One vector is turned by the same rotation once a step. Each row is the vector after some number of steps, and that number follows the row.
The counts run from 0 to 644.
[  2  -1  -5  -8  -4   4  -8  -2   7  10  14  -2  12 -13  -5  13  24  12
  -7   1   2 -29  12 -18 -15  -5  -7   7   7   3   4  10 -22   3  10  -4
   0  -8  -1  17 -19  -4  -1   0   1  13 -19   3  12   5  -2  31  -5  13
  -2  15 -11  -5  11 -11  13  18  -8  -8  -7  12] : 379
[  2  14 -19 -14  -1  15  18  -4 -20  15  -5   1  12 -15 -14  -4   9 -11
   1   7  -3  10   7 -12  -5   3   5  13   4 -20  18  11   4  -6   8   8
   5  17   9 -25   9 -16  15 -12   5 -15  17 -11   3  22  -6 -16   3  19
  -6 -15   9  13   3 -13   3  -8   4   7  10  -4] : 419
[  4  -9   5 -16  20  -2  19  12  -7  10   2 -10  22 -13 -15   7  -9 -16
   5  -3   3  -1  13  -2  15  20  10  27  -2  -8  14  18  12  -6   7   4
   3  12   7 -14  11  -8  -4  13   2  -3  17 -12  -9   5  -7  20  -8   3
   6   2   1  -9   1   5   2  13   0   6  13 -16] : 143
[ 25  -6  -4 -20  -9   7  -2  14  -3  20   8   4  12  -4 -20  22   2 -16
   5   8 -14 -23   9 -16  -3  15 -10  24  -8   2   5  10   3  17   9  -3
   0   2 -14 -14  -2   1   0  -2   1 -13 -14   6  -6 -14  -1   3 -18  -2
   3  -2 -12  -3  -3  20  -1  -5   5  15   9  -8] : 222
[  5   0 -13   9   3  -7  13  17  -9 -10   1  15  -5  22   9 -12  -9  -8
  18  -4  28  -8   3   3   2 -18  -6 -12 -11  -3 -27   7  -2   7  -1   5
  26   7  -6  -3  10   6  14 -21  -8  -8 -25  12   0   2   3  -8   8   7
 -22  -5   3 -14  -2  20  16 -25 -14   5   4   0] : 4
[ -5   3  17   4  -1   1  -9  16   0  -3   8   9  -5   2  -7  -4  -8  -4
   3  18  -7  -6   3   7  16   2  12   0   7   4 -14   5  23  18   3   7
  11   1  -2 -16   3   7 -16  -1  14 -21 -14   6 -23  -8   2  -3  -9  -3
  -1 -15 -19  -4  -8  35  -5 -13  -5   9  10 -32] : 560
[ 10  25   0 -11   4   0  -4 -16   0   9  -3  -1  -2 -27  -8   3   6  -9
  -7  -9   2  14  24  -8   4  -3   5   4   7  -8 -19  -8  -5  10  22 -18
 -16   7   3 -12   2  -7   0   2   6 -17  -5   1  -8 -11   1  -4   9   6
  -3 -27 -10   3   6   1 -23  -1  19 -12 -18   6] : 612
[  3  26  -3  -2 -13   1   5  -7  18   1   1  18 -20  -6  -1 -12   5  12
   0  -6  -5  13   6 -11   3  -3  12 -11  -1   9  -8 -18   3  -2  16  -5
 -23   7 -17 -20   6 -20  13 -22   1   0 -17   9   8   0  -2 -14 -11   2
   8 -17  -4  -1  30  -3  -4   6  13   6  -1  10] : 529
[ 12   8   2  -2 -23   0 -16 -17  10  13  16  13 -10 -11  -9  14   3  -2
  -8 -13   1 -17  -3 -22   7  -7   0  -9   8  16 -21 -20 -12   6  12 -15
  -8   5  10  -4 -19  -1   6 -14  -1  -3 -21  10  -5  -3   5 -11  -4  -4
  11  -5 -10  -5   5  16   3 -16  20 -10  -5   3] : 50
[ -7  17  -6  -9   7   6  27  -8  13  23  -2  -3   5 -11 -19 -10   4  -6
  -9 -21  15  11   0   2  12  -7  -9 -12  -3  -5   2 -10   1   8  -2   9
  -5   6   0 -11   3 -15  -6 -25  10 -13  10  -8 -10  -4   5 -19  -2  -8
   9  -7 -29 -11   2  10  12 -11   8  13   8 -10] : 250
[ 18   1  -9 -28  -2   2   5  10  -5  24   2   8  19 -14 -17  27   8  -8
  -6   3 -18  -9   8  -8  -7  16 -11  11  -8 -17   7  16   3  17   2  -7
 -18  -6 -17 -14   5  -4   5   0   7  -4 -10  -2 -11 -25   7   3 -14   2
  -2  -3  -6   9  -4  19  -5  -6  13  14  11  -3] : 221
[ 16  -6 -16   1   3  -5   1   1   9  13   1   1  20  -8  23   2   9  -1
  15  -2  -2  -3  14   5 -20 -10   6   7 -10   0  13   0 -20 -16  17 -17
   9  10 -18   2  21   0  15   2   2   4   9 -16  17   0  -8 -13  13   4
  -9 -10  -8   2  10 -16  -5  12  -1   1   1  19] : 179
[  1  13  -4 -14  10  10 -14  -9 -10  22   4  -3  14 -35 -14  15  22  11
 -23   4  -1   2  21 -11  -7   5   9   6  10 -27  -3   0  -6   9  23 -13
 -10 -14   2  -9 -13  -9   3   9   0 -10  -5   4 -13   5   5   5   0  18
   5  -1  -5   8   8   0  -7   6   3  -7   0  -6] : 217
[ -9  30   4  -2   4  15   3 -13  -6  11  10  -1  -2 -12   0 -13   3   2
  -4   9   5  -3  16   9  12 -13  -9  -3   1  -9  -8  10  -5   9  27  -9
  15   8   7   6  -4  -3 -17  -7  12 -23 -20  -1 -13  -4  -4 -17   9   9
  -2 -24 -29  -8   4   2  -1 -18   4  -7   4  -7] : 329
[  4  -9  10  13  -3  -4 -16   1  -3 -29   2 -15  -8   1  13 -16   7  14
  20   8  -3  -7  -7  -9 -29 -15  -3   4  26   8   0  15  15  -3 -16  -6
  23  -3   6  10  -9  12   1   8   2   7  -2   7   4  14  -4   7   3  22
  -4   8   3   3   4 -18  12   5 -17 -16 -16   3] : 433
[ -6  -1  10   4 -10   9  -7 -10  15   8   7  -5  -3 -11 -14 -13  -4   5
 -12  10  -1  15   2  -5  31 -13  10   4  25   5  -8 -14  11   6   5  15
   5   6   3 -12 -12  -4 -17 -13  23   3   9   5 -25   4  -5 -13  -8 -13
  15  -3  -5  -5   5  12  15  -3 -10   2   5 -31] : 642
[ -1 -32   9   7   0 -26  -6  11  15  -2 -11   8  -2   5  -1 -10  -4   5
   4  -8   3  21   5  13   8  -5  13  -3   2   0 -24   1   7   2  -7   7
   7  -8 -16   4  -1  10  -2   4   2  -2   7  -6   1 -19  12  -4  18 -15
  -9  21 -11 -21  14  15  -2  11 -13  -4   2 -19] : 118
[ 20   1   5   0 -16  -4   2   4  10  -9  -1   6   7  -2  -6 -10 -14   2
  16   6 -14  29   0   4  11   5   5  -3   8   5  -3   6  25   4 -13  -7
 -15  -3 -18 -20  -6  -5  19  -6  17  22   3   1 -25  -9  -7 -14 -11   5
   5 -11  21 -10   3   6  12 -10  -5  10   4 -17] : 476
[ -3   7  17 -14 -14  -8  -7  -4   2   9 -16   2  -5  -6  16  -4  12  10
   2   1 -20  17   9  -5 -16   4   5  13  -2   0  20 -11  14 -25 -11  -6
  -5  10   8   3  -2  -6 -11  33  -3   1  26 -15   8  -1  -6  -5  -1  -3
  15   0   1  21  18 -15 -14   7   9  -8  14  13] : 187
[ -5   4   2  -3 -15   8  -3 -10   8  16  22  10 -10   0 -18   7   3  -9
  -7   6   0 -20 -12 -18   9  -7 -10  -2   9   6 -23  -9 -13   5  10   1
  -5   6   6   5 -13   2  -3 -19   3  -7 -27   7 -14  -3   8  -6  -1   2
   3  -6 -23 -10   5  26   5 -17  13 -14   3  -7] : 49
[  1  18   1 -16   9   0   6  -3   6   4   2  -9   8 -17  16  20  15  -7
   2  -8   6 -13  -3 -18 -30  -2 -17   5 -10   1  20  -8  -8  -9 -13 -13
  -2   1   3   7  18  -3  -6   5  -2  -5   2  -8   1  -1  -5   4   0   7
   4 -17 -22  14  -6 -12 -13  -3  15 -13 -15  26] : 100
[  2  11   9   5   5  -1   6   5   6 -19   7 -18   6   9  13  12  -5   3
  18  11   6 -14  -2   6 -12  -5 -14   8  -1  14   8  10   6   2 -32 -10
   2  -8   7  22  -3  10   6  28   7  14 -14   9 -30  -7 -12  14  -3  16
   4  -1   5  -1 -21  -8  11 -17 -14  -9  -9   2] : 153
[ -6  -5 -16  -8 -11  12   4  -8  22  20   4  -6  -9  -2  -9  16  25  13
 -22   7  16 -19   4   7  -9  -3  -7  16  -2 -10   5   4 -18   8  13  15
  -6   0  -1  14  -6 -10  14   9   2  -1  -8   6   1 -18  13  -2  15   2
   9  10 -15  13   9   1   0  23  -8   0  22  14] : 296
[ -3  24  -9  -4  -6   3  12 -16  -7  12   5  11  -3  -8  13   9  -2  -8
   3  -8   2  -5   1  -3   6  -3  -7  -5  -3   5  -5 -19  -1  -5   6 -24
  -6   9  12  -9   5  -9  -8  -7  -5 -12  -8  -7 -13   4  -5 -18   4   6
   6 -29 -13   4   0  14  -6 -30  22 -11  -1  12] : 331
[  1 -19   3  -5  -8   4   5 -15   9  17   8  10   6 -18   5   7  -9  -4
   5  19  -8  -8  13  -7 -10   6  -3  27   6 -13  16   2 -19 -18  16 -20
  -5   4  -9   7  13   2  -4  18  -1  23  12 -11  -8  -7  -8   2  -2   8
   5  -1   6   6  19  -4  -3   5  -3 -11   5   2] : 464
[  3  11 -20  14  11   7  14  -4  12   0   6 -16   9 -13  -6   5   3  12
 -11   3  20 -15  -2   2   0  -9 -13  -9   2   8  -6  14 -24  13  10   8
  10  -7   4  21  -7   3   1 -13  14   6 -31   8 -12 -10  -6   8  17   9
  -1 -13 -27 -15 -12  -6  12  -5 -16   1 -10   3] : 490
[-16  -1  11  10  19 -22  18  -2   8 -13  -5  -3  -5  -6   9 -12 -16   4
  -3  -7  22  24   0   3   8  -7   5 -14   8  -4  -9   8  13  -3 -21  -5
   0  -4   5  21  15   5 -13   1  -1  14   3 -11 -17 -12   5   5  16   0
  -3  -3 -14 -14   6  -8  -9   0 -11 -18 -22   2] : 600
[ -1  -6 -19   7  13  -3  22  -2   3  -2  -2  -5   2   0  13  20   5  -4
   6 -11  21  -4 -14   1  -4  -7  10 -21   9   6  13   6  -5 -10   2  -1
   7  13  20  -2  23  -3  19  -9  -5  -7  -1 -20   4  20   0 -12  17   5
   3 -20 -14 -10  -9  -7 -10  -2   8  -5 -13  10] : 92
[ -5   4   6  -8   8  -8  21   4  -5  -6  -3 -11  -5   2   9   7  -2 -10
  19  -5  11 -21   2 -10 -23   4 -18  10  -4   6  20  13   4 -18  -9  -8
  14  16   7  18  11  -1 -14  17 -25  -4  -3  -8   8  -6   0  24  -1   7
  14   1 -18  -4  -6  -4  -8   6   2  -4  -3  24] : 264
[ -6 -22  10   8  -7 -17 -17  11  12 -27   6   1 -17  15  10   1  -4  -8
  18   8   4 -12  -8 -12   1 -16  13   7  19  24  -8  19  18  -6  -9  10
  16   9  16   8   0  12  -2   9   6   8 -14   0  -1   5   0  17   1  -3
   1   4  -5 -10  17  -4  -7  15 -10 -21 -14 -10] : 37
[ 12  12 -13  -7 -16   7   4   1 -17  15 -13  11   6 -13  -7   3  12  -4
 -12 -19   2 -20   6 -24   9   1  -9 -16   5  15 -18  -9  -2   6  16  -7
  17  18  12 -17 -12  -7  -3 -20 -19 -15 -16  14   6   7  -9   0   0  -7
  11   0  -5   2  -3  14   4 -18  10   4   5   1] : 334
[ 14 -12   0  -4  -8 -16  -2  17   9   5   7   9  22  11   1   6   3   2
  20  -4 -15  16 -13  -3  -6  12  18  -7   2   2  11  18  24  -9 -19  -3
  -5 -13 -12 -15  -9  -8  20  -5  10  21   9 -14  -5   5   0 -10 -14   7
   3   9  17 -11   0   1  15   0  -4  12  10 -14] : 311
[ -6  16  -8  -9  14   4   7  -5  -4  12   1 -18  11 -22  -5   2  16   5
 -10   5   8  -7  18 -11 -16 -16  -6  16   1 -18  13  17 -10   1   9   6
  22   1   9   8   8   3 -14   6   8 -12   1  -7  10   5  -1  19  10  17
 -11  -5 -27  10   1 -19  -1  12 -12 -10  -9  10] : 98
[ -5   1   6  -1  -9 -27  11  10  11 -17  -6  10 -12  20   9   1 -12 -12
  12 -14   6  19 -11  -8  16  -3  15  -9   3  14 -22   7  31  -8 -16   6
 -12  11  14  -4   2  -8  17   4  -2   6  -6   0  -8  -6   5   5  -6 -14
   1   2  14 -13   6   2  -7   1   5  -9 -12   8] : 199
[ 17 -12  -2 -17  16  -9   0  20   1  -2   7  -9   8   6  -6  22   6 -19
  18 -16  13 -19   6   7 -10   6  -3  23 -21  -8  -9  -2 -15   3 -15   4
  -3  -4 -10  -9  10   4  24  18  -5  -6   0  12  -2  -2   5   8  -7  13
  -5  23  13   3 -16   8   5  -3   8   0  -1   9] : 623
[  0  -8  14   6   7 -14 -11  14   6 -17  -5   2  -9  17  17 -24   1   7
  26  11   9  -1  19  12 -15 -16   3  11  -7   0   0   4   8  -3  -4   9
  29  -1 -16   8   4  11  -9  18   3  -6  -6   8   5  -6   6   5   1  -4
 -17   9 -12   3  11   2   0  10 -22   0   9   4] : 515
[ 16  16 -17  -8   1  -8   9   7   4  17  -8   5   9  -2   3   4  16  -5
   7 -21   1  20  -2  11  20   0  19 -11  -4  14   5   1  11  -7  16  -2
  -4  23  13 -17  -3 -20  12 -10   0 -15  11 -18   9   8  -8 -21   5 -13
   8 -18 -16 -12  -2   0   2   1  18  17   6   6] : 253
